128 stands for zero in the data rows.
Here are some points, each followed by its number:
[169 126 167 117 157 105  96 148 148 146 186 135  79  98  68 147 156  90
 143 127 102 215  64 135  83 125 122 162 130 108 166 106] 0
[204 189 152  94 155 128 135 170 153 174 228 191 117 128  30 187 196  53
 166 109 142 255 103 104 101 112 129 122 120  85 136 145] 1
[176 132 166 124 136 112  93 153 172 155 187 146  80  95  62 144 148  71
 145 134  93 207  76 145  95 126 111 165 123  98 156  95] 2
[113 114 102 163 102 100 148 126 117 145 133 140 162 152 140 157 108 134
 140  60  80 105 166 110 136  77 133 114 121  83  91 132] 3
[120  85 151 142 128 126 118 115 147 116 127  97 101  94 136  94 119 129
 107 132 107 115  95 132 124 125 142 149 136 134 174 106] 4
[116 131 155 176 106 130  96 166 127  97  36  98 123 140 143 112  64 119
 111 148 114  83 152 168 152 190  83 135  89 162  55 107] 5
[102 129  90 159 114 104 143 123 154 160 150 148 117 134 120 123 128 113
 115 131 101 145 100  93 119  97 121 164 133  94 140 122] 6
[154 122 170  76 144 135  97 129  80  83  92  93 150 128 143 141  89 135
 124 104 148  91 174 167 132 156 124  79 106 166  95 123] 7
[147  97 164  66 132 134  87  82  97  99 135  99 109 116 153 125 104 141
 119 115 126 104 116 163 112 106 160 101 112 146 168  86] 8
[142 111 155  45 136 130  88  76  95  98 139 104 121 118 154 130 113 143
 107 114 141 101 131 143 112 119 158  94 122 154 170  88] 9
[102 121 103 199 149 132 179 170 169 163 130 145  86 110  99  98 168 122
 128 152  98 149  67 104 123 141 111 200 162 131 147 145] 10
[108  97 149 159 135 126 157 127 124 130 132 103 141 124 155 128 119 144
 131  79 100 115 116 152 139 105 141 127 161 137 137 144] 11
[ 84  85 135 149 110 118 142 109 101 116  87  69 153 128 194  89  82 173
 111  97 101  36 126 145 148 110 150 120 152 148 130 115] 12
[162 153 111  85 135 132 149 134 119 142 201 190 150 133  81 170 163 110
 152  97 143 210 137 102 110  93 149 103 111  85 143 156] 13
[104 107 141 143 108 146 123 114 104 107  64  71 132 124 177  95  96 159
  96 141 130  47 136 160 148 153 126 117 130 164 132 123] 14
[136 137 108 189 141 122 146 176 182 170 172 169 107 101  66 135 152  91
 136 136  94 195  93  97 101 112  98 191 127  76 129 133] 15
[119 119 129 153 162 146 171 159 194 149 158 153  66  87  87  95 194 116
 139 185 121 185  50 110 119 165 128 190 163 132 181 132] 16
[169 139 148 129 137  93 153 146 100 178 216 161 161 143  83 193 136  90
 153  17  81 197 131 107 114  36 141 112 132  60 120 154] 17
[119 135 113 139 133 143 140 148 127 103  83 128 133 119 133 107 136 145
 128 163 150 114 138 122 145 159 114 129 135 160 111 146] 18
[144 143 110 148  86 105  77 139 103 107  75 120 168 182 138 162  59 117
 127 148 133  83 206 140 136 139  92 104  68  92  31 112] 19
[167 155 127  24 153 151 105  94  93 113 161 155 138 139 111 158 167 132
 137 149 188 164 153 125 124 137 162  70 109 145 131 140] 20
[112  83 144 118 125 128  92  95  89  88  82  89 133 132 178 112  83 149
 110 104 111  57 143 165 128 133 135 109 112 149 125  97] 21
[153 145 119 143 133 108 165 156 128 174 188 175 162 137  83 175 141 102
 159  64 102 197 145  97 123  73 117 125 131  75 101 146] 22
[126 147 148 117 128 155 164 140 129 116 112 120 145 115 137 119 146 144
 144 120 157 105 150 134 166 155 142 100 159 161 124 164] 23
[165 171 111  76 119 139  36 113 123 102  95 143  82 152 102 125 109 100
  96 234 165 138 157 139  92 190  98 131  62 137 112  83] 24
[139 155 143  90 137 143  86 126 121  97  80 107 109 147 134 109 123 116
 126 177 170 113 141 148 138 185 118 111 108 178 113 124] 25
[155 163 140  96 102 140  41 118  92  88  53 123 142 171 142 151  56 116
 121 161 138  79 203 180 127 169 101  85  63 152  48  94] 26
[ 60  67 138 179 118 145 129 102 139  78  27  56 101 108 209  52  89 176
  94 167 125  17 117 166 155 181 126 138 150 199 143 119] 27
[ 61 113  91 168  98 130 140 102 116 129  66 109 147 137 187  96 110 161
  97 145 131  68 137 111 140 141 134 130 141 133 129 134] 28
[146 138 147 114 122 137 102 130 125 101 113 113 120 136 122 125 109 129
 123 150 143 107 141 163 128 156 110 100 105 159 112 115] 29
[119 142 146 116 144 160 163 127 117 118 102 126 158 141 152 125 143 144
 137 119 156 111 146 139 166 147 127  85 147 170 103 174] 30
[111 134  88 161  85 120 110 117 112 118  86 142 151 155 148 140  80 134
 109 152 131  83 181 122 129 127 108 128  90 108  97 120] 31
[ 65  70 132 172 109 144 149 104 125 102  59  69 131 115 213  72  96 177
  85 139 111  26  98 140 154 147 141 140 156 167 147 111] 32
[131 153 141 141 126 145 121 145 135 102  75 119 133 141 132 114 130 131
 134 151 161  94 145 153 163 176 108 114 131 172  80 147] 33
[ 75  64 109 110 117 118 127  47  81 116 100  86 155 132 222 101  91 176
  92  98 114  40 129 123 128  98 168 101 133 141 172 108] 34
[139 159 115 174 102 114 129 166 133 138  94 144 153 161 113 165 101 113
 144 125 104 117 189 126 148 141  87 120  82 103  42 129] 35
[126 134 126 112 137 140 119 117 129  98 114 127 121 127 137 117 145 139
 123 171 166 119 125 123 131 172 125 125 116 162 132 124] 36
[140 128 120  51 126 141  97  89 105 121 143 126 114 126 137 130 136 137
 112 144 150 123 125 136 111 127 153 100 120 137 159 107] 37
[113 121 114 188 146 118 183 156 171 169 172 161 117 103  96 128 162 111
 143  93  85 187  94 101 121 100 122 168 164  93 147 156] 38
[114 124 133 135 101 146  91 124  93  85  38 101 154 159 170 134  60 149
 119 148 140  33 206 163 146 172 108  94  82 162  56 110] 39
[ 99  95 103 151 136 143 180 112 166 150 149 133  94  97 148  83 172 150
 123 162 134 147  62  89 129 135 156 170 179 128 191 146] 40
[110 138 110 137 115 134 141 112 112 115  82 118 136 134 178 108 120 153
 115 158 154  73 155 134 153 155 143 117 135 162 116 146] 41
[170 131 142  48 140 118  73  96 117 116 178 141 101 125 101 151 139 115
 134 145 153 180 121 131  91 110 152 111 106 118 168  87] 42
[ 89 115 101 127 119 157 122 104 141 106  73 111 108 127 166  76 127 151
  91 200 151  87 108 121 127 182 134 144 128 166 150 130] 43
[ 93 102 130 132 124 142 138 108 107 104  71 110 132 121 168  91 115 166
 108 145 146  69 133 145 156 164 129 116 133 172 134 125] 44
New points follow, each followed by the numbers of its two nearest points above, looking only along the 6 directions in which the numbered points spread most, nearest first.
[166 150 146  42 144 131 128 104  96 101 156 123 145 131 127 145 161 135
 134 127 193 142 140 124 132 128 153  73 129 159 145 150] 20 37
[112  81 149 137 130 125 120 112 147 104 130 100 107 109 143 110 116 140
 119 110  90  93  87 140 131 133 137 145 140 140 172  99] 4 11
[189 149 152  43 157 120 135 118 123 145 237 144 140 109  88 170 174  98
 161  62 144 213 122 118 105  76 165  81 154 108 160 147] 13 1
[106 119 120 206 136 122 170 159 199 173 147 124  96  98 100 108 154 113
 144 145  97 151  67 100 134 131 108 196 151 104 156 139] 10 38
[128 137  90 139 132 104 113 115 155 155 147 158 120 141 103 132 140 109
 124 165 116 165 112 100 103 121 122 160 109  88 143 114] 6 15
[ 65 104  66 207 103 131 153 125 146 120  56 115 138 138 182  74 108 181
  98 172 123  48 133 106 163 149 122 160 141 142 109 132] 28 32
[114  99 136 129 126 136 131 114 127 137 126 117  97 105 147 101 129 134
 108 133 104 115  84 136 114 127 141 148 150 134 173 106] 4 11
[177 155 159  54 151 153  80 114 125 112 158 141  87 111  85 122 160 104
 135 190 170 198  90 137 111 174 133 125 111 172 159 112] 42 37
[ 78 106  99 228 128 140 179 168 210 163 125 134  70 103 122  69 157 133
 121 196 111 144  50  93 132 149 110 222 176 126 165 139] 10 16
[145 120 155  62 109 124  74 102  64  88 111 104 146 148 145 151  94 135
 100  98 136  88 174 169 127 123 146  68 101 146 118 104] 7 9
[133 128 174 166  97 136  84 158 132  97  61  87 129 141 130 131  59 126
 114 138 106  77 163 178 144 173  79 128  81 154  49 107] 5 39
[112 147 128 124 116 145  95 124  96  82  34  93 145 154 167 112  76 137
 114 173 168  53 194 159 161 189 107  88 103 181  72 127] 39 33
[161 196  94  53 139 141 115 124 108 124 144 172 127 152  95 153 171 126
 141 189 229 175 170  91 111 144 127  91  95 138 115 139] 20 36
[ 83  66 112 111 109 117 120  54  87 104 110  86 137 127 204 102  82 183
  90  98 114  50 125 135 122  84 174 114 144 132 176 109] 34 12
[136 146 114 142 106 104  88 152  96 119  94 136 155 166 134 171  50 120
 124 117 101  95 202 137 128 128  95 121  71  91  38 105] 19 35
[185 186 133  54 136 141 114 133 106 117 154 164 139 146  86 164 171 106
 159 143 193 188 171 137 126 148 138  79 100 139 106 149] 20 13
[127 130 101  81 128 136 140  95 106 121 141 134 154 133 140 132 128 149
 133 112 145 122 138 100 124  93 147  95 122 118 149 135] 37 9
[195 148 201  11 171 154  81 122 128 105 191 111  85  92  96 135 166 101
 145 130 150 186  91 169 102 149 161 111 130 167 169  92] 42 0
[255 180 208   3 188 124  98 163 135 143 255 161  89  97   6 181 210  41
 188  76 150 255  91 142  90 113 148 105 123 116 163 120] 1 0
[ 95 121 110 212 136 132 176 173 182 157 123 142 109 111 112 101 150 118
 147 147 103 150  67 101 130 139  85 201 169 110 144 151] 10 38
[ 79  84  99 255 124 109 198 183 201 173 125 150 108  97 120  90 138 119
 125 135  61 149  60 102 141 127  81 229 176  91 136 149] 10 38
[107 118 105 143  85 122  70 110  95  84  32 100 149 158 175 133  51 146
 111 163 126  48 189 153 127 156 103 113  77 139  74  98] 39 31
[158 158 168  87 121 140 108 138 127 106 133 122 137 134 112 153 128 114
 138 127 152 129 152 145 141 153 123  98 106 141 109 121] 29 25
[ 93 116 105 147  89 120 104 110  76 102  48  93 181 170 193 129  49 172
 108 104 115  28 199 140 156 118 120  90  93 135  69 110] 39 31
[120  87 148 143 113 120  87 112 103  86  75  78 135 136 177 116  52 153
 103 116  88  41 141 171 128 129 125 128 113 155 111  87] 21 14
[ 53  94  78 197  87 136 143 105 137 109  48 116 132 146 182  86  98 169
 107 158 128  50 132 111 146 147 118 150 137 133 122 126] 28 32
[ 72  86 102 255 140 122 203 180 181 171 117 155 102  98 117  87 148 135
 122 134  67 140  67 101 130 137  94 212 160  97 145 153] 10 38
[109  86 140 215 157 115 204 172 173 178 169 133 114  96 117 120 162 121
 140  74  57 152  65 114 140  79 120 186 196  95 149 158] 38 10
[144 140 180 188 112 138  87 179 160 115  63 102 102 132 109 123  85 105
 126 161 103 105 137 175 143 181  67 160  94 144  61 107] 5 33
[ 61  72 123 166 110 141 141  91 118 102  60  60 128 120 207  75  88 171
  89 143 119  22 101 139 147 150 138 137 156 173 144 120] 32 27
[191 156 163  30 144 131 132 109 100 151 237 157 136 106  84 165 191 105
 159  53 151 219 117 128 105  68 169  78 146 121 186 134] 13 42
[155 161 134  51 147 152 133 111  97 116 159 138 147 124 129 142 164 136
 151 113 188 140 159 126 133 131 158  84 151 165 131 165] 20 23
[168 188 132  67 142 149 119 130 125 134 153 155 135 141  92 145 155 114
 157 151 181 172 163 130 131 151 136  95 113 141 114 143] 20 36
[159 174 125  60 143 128 107 118  99 130 160 148 151 153 102 161 152 116
 137 123 184 179 167 112 113 124 146  77 107 120 115 143] 20 13
[155 149 135 100 101 130  50 120 103  90  63 110 155 163 143 153  76 131
 115 159 148  67 206 165 134 159 107  80  71 153  67  97] 26 39
[ 88 112 112 247 141 123 186 184 219 168 126 151  85 105  89  86 167 111
 131 183  98 161  55 101 137 163  81 232 161 112 143 141] 10 16
[ 84  95  90 146 149 128 181 116 158 145 140 128 101  88 139  75 175 151
 128 154 129 149  53  87 126 128 142 177 186 136 199 140] 40 10
[184 187 139  47 125 142  53 132 103  89  89 146 112 169  85 153 113 109
 136 217 193 133 183 161 112 203  95  84  59 157  76  96] 24 25
[106 120 113 163 132 111 157 125 139 148 143 138 134 136 138 133 140 135
 141  97  93 149 115 104 127 105 137 152 144 102 129 132] 6 11
[130 126 123 128 115 118 160 128  94 142 155 135 182 132 125 177 108 143
 156  24 101 111 183 119 141  68 143  86 132  90  91 145] 3 22
[160 157 113  84 145 103 119 121 107 144 186 175 147 144  96 178 151 109
 147  94 149 207 160 111 105  69 131  93 115  85 110 140] 13 22
[110 123 139 152  95 136 101 120 107  83  41  81 154 142 177 120  66 142
 109 158 147  34 178 160 150 167 118 100 103 173  75 128] 39 14
[ 93 111 116 198 111 136 138 143 192 133  96 118  74 108 128  70 135 135
 121 204 130 126  70 123 142 177 110 196 143 140 155 127] 10 43
[131 151  88 101 118 156 126 107 117 120 110 148 128 141 127 103 152 147
 113 187 180 132 134 109 126 153 145 101 132 146 149 141] 36 18
[142 147 158 106 133 132 103 136 114 103  90 109 129 140 133 125 110 127
 118 145 139 108 146 165 138 164 119 108 120 163 120 124] 29 25
[255 216 213   0 187 126 133 173 141 165 255 187 128 103   0 225 229  37
 209  40 154 255 110 135 102  94 158  87 120  84 140 151] 1 13
[172 149 156  20 150 136 125  98 100 115 183 130 150 113 119 146 171 130
 146  97 177 151 142 130 129 116 164  64 125 143 159 134] 20 37
[ 79  97 126 150 111 132 132 101 105 108  77  97 148 129 191 106  87 176
 100 100 118  32 142 141 149 122 143  91 141 159 140 132] 12 14
[111 131 131 120 113 150  97 118  85  81  33 100 145 145 180 110  74 149
 113 162 147  54 195 164 148 179 117  78  96 195  80 138] 39 14
[127 125 123  91 122 133  95 112  95  98  87 106 135 145 155 127 102 139
 120 146 142  88 152 140 131 149 135  99 101 150 114 119] 29 7
[ 93  97 150 203 139 115 151 166 197 146 120 125  91  97 117  94 147 119
 128 159  81 151  63 133 131 140 110 204 159 127 143 125] 10 16
[131 115 133 148 139 102 142 137 105 134 144 130 161 139 131 159 105 127
 135  49  92 123 145 125 133  78 126 117 131  98  97 132] 3 11
[142 141 129 103 121 136  97 140 119 116 116 127 121 136 124 130 116 128
 127 152 150 120 137 136 118 146 127 116  98 141 109 109] 29 36
[ 53 111  66 205 104 128 149 119 139 120  46 122 129 148 184  75 102 168
 105 182 131  50 142 102 138 154 117 161 144 132 116 145] 28 41
[105 122  89 173 118 101 129 135 141 167 148 161 117 139 110 137 136 102
 134 137  93 160 116  95 108 102 103 171 128  85 131 125] 6 15
[137 130 151 109 161 142 161 145 124 133 150 129 116  91 120 111 164 134
 140 105 148 156 103 132 132 143 148 131 157 153 150 150] 23 11
